One turn moves each row of this set onto another row. After a few examples, where does it send each row asked below?
J181: [ -8  20  -3 -26   1 -11  -2   4  -1  11  -8   8   5  -6 -17  10 -14   1
  -1  26   6   4  -1   5]
J172: [ -5   8   5  -3   7 -18 -16 -13   9   1  -1  12   7  -2 -17  -1  -4  13
 -14   2  -4  -4  -3  -5]
J845: [  3  16   2 -24  21   6  -7   2  -6 -10   8  -3   9  -3 -13   1  -3  -5
 -10   7   2   0   0   5]
J859: [  7   7  -7 -29  -2   3 -23   5  -7  -3  -9  -3   0  -5   3   8  -7   1
   0   6  -1  16 -16   6]
J873: [ -6  13   4   0   0 -17 -22   2 -14  -5   1  -4   0   1 -14   0  -3  -4
  -6  10  -1  -1 -18  -1]
J975: [-11  18  -4 -18   1 -12  -1   2 -11   7 -11  15   4   1 -17   6  -8   1
  -8  20   5  13   2   2]
J622: [ 12  -1  -9  -8   4  -4 -11   9   8   0 -18   6   2  -8   0  14  -7   8
  -9  13   4  -7   2  -3]
J310: [ -7  10  -9 -10  -1   3 -25  -9  -3  -1   9  12  -4  -5   2   4 -23   8
  -2   1   8  -7  -5  -1]
J388: [  7   7  -4 -21 -10  -1 -27   4  -6  -7  -5  -7   3  -4   0   4   1   3
  -1   3  -2  13 -15   9]
J313: [ 16   4  -2 -18  11  -2 -16   5   3  -1 -10   5  -4 -15   4  18  -7  12
 -14  13   3  -2  -7  -5]
J556: [ -1  20   2 -25  24  -1 -10   3  -1  -8   9  -4  10  -1  -6  -1  -4  -6
  -9   7  10  -2 -11   2]
J764: [  0  16 -12  -5  -1  -3 -22 -11   0  -2   5  12  -3  -4   0   4 -22  15
  -1  -4  10   3  -5   1]
J597: [ -2  19   3 -12  22   0  -6   2  -4 -10  11   1   2  -1  -2  -7  -4  -5
 -13   9  12   5  -2   3]
J760: [-12  20   4 -23   4 -11 -10   3  -4   6  -9  13   0   5 -19   8 -10   6
  -5  18  13  13   2   1]
J353: [ -6   8   4  -8  -3 -16 -18 -10  11  -5  -6   7   5  -4 -18  -5  -4  14
 -11   4  -8   0  -7 -11]
J165: [  9  -5  -5 -19   4  -6 -15   6   4   1 -15   1   0 -15   2   9  -6  11
 -14  11   1 -10   1   0]
J422: [ -3   6 -11 -10   2  -9 -23  -8   1   3   5  18   5  -5  -2   0 -24  10
  -1  -2   4   2   5   7]
J373: [ -9  17  -9 -23  -3   6  -6  -3  16   6 -10   6  15  -7  -4  -7  -3   3
  -6  14  -4   6  -6  -4]
J454: [ -9  14  -8 -23  -8   1  -8   2  13  -2  -8   3  16  -1  -2  -4   4   0
  -7  13  -6   9 -13  -7]
J461: [ -2  10   4  -2   4 -18 -16   2 -14  -6   3  -7  -9   3  -8   5  -6  -4
  -6  12   6   0 -16   5]

J165 -> J556
J454 -> J388
Now find these:
J172 -> J373
J181 -> J313
J622 -> J845

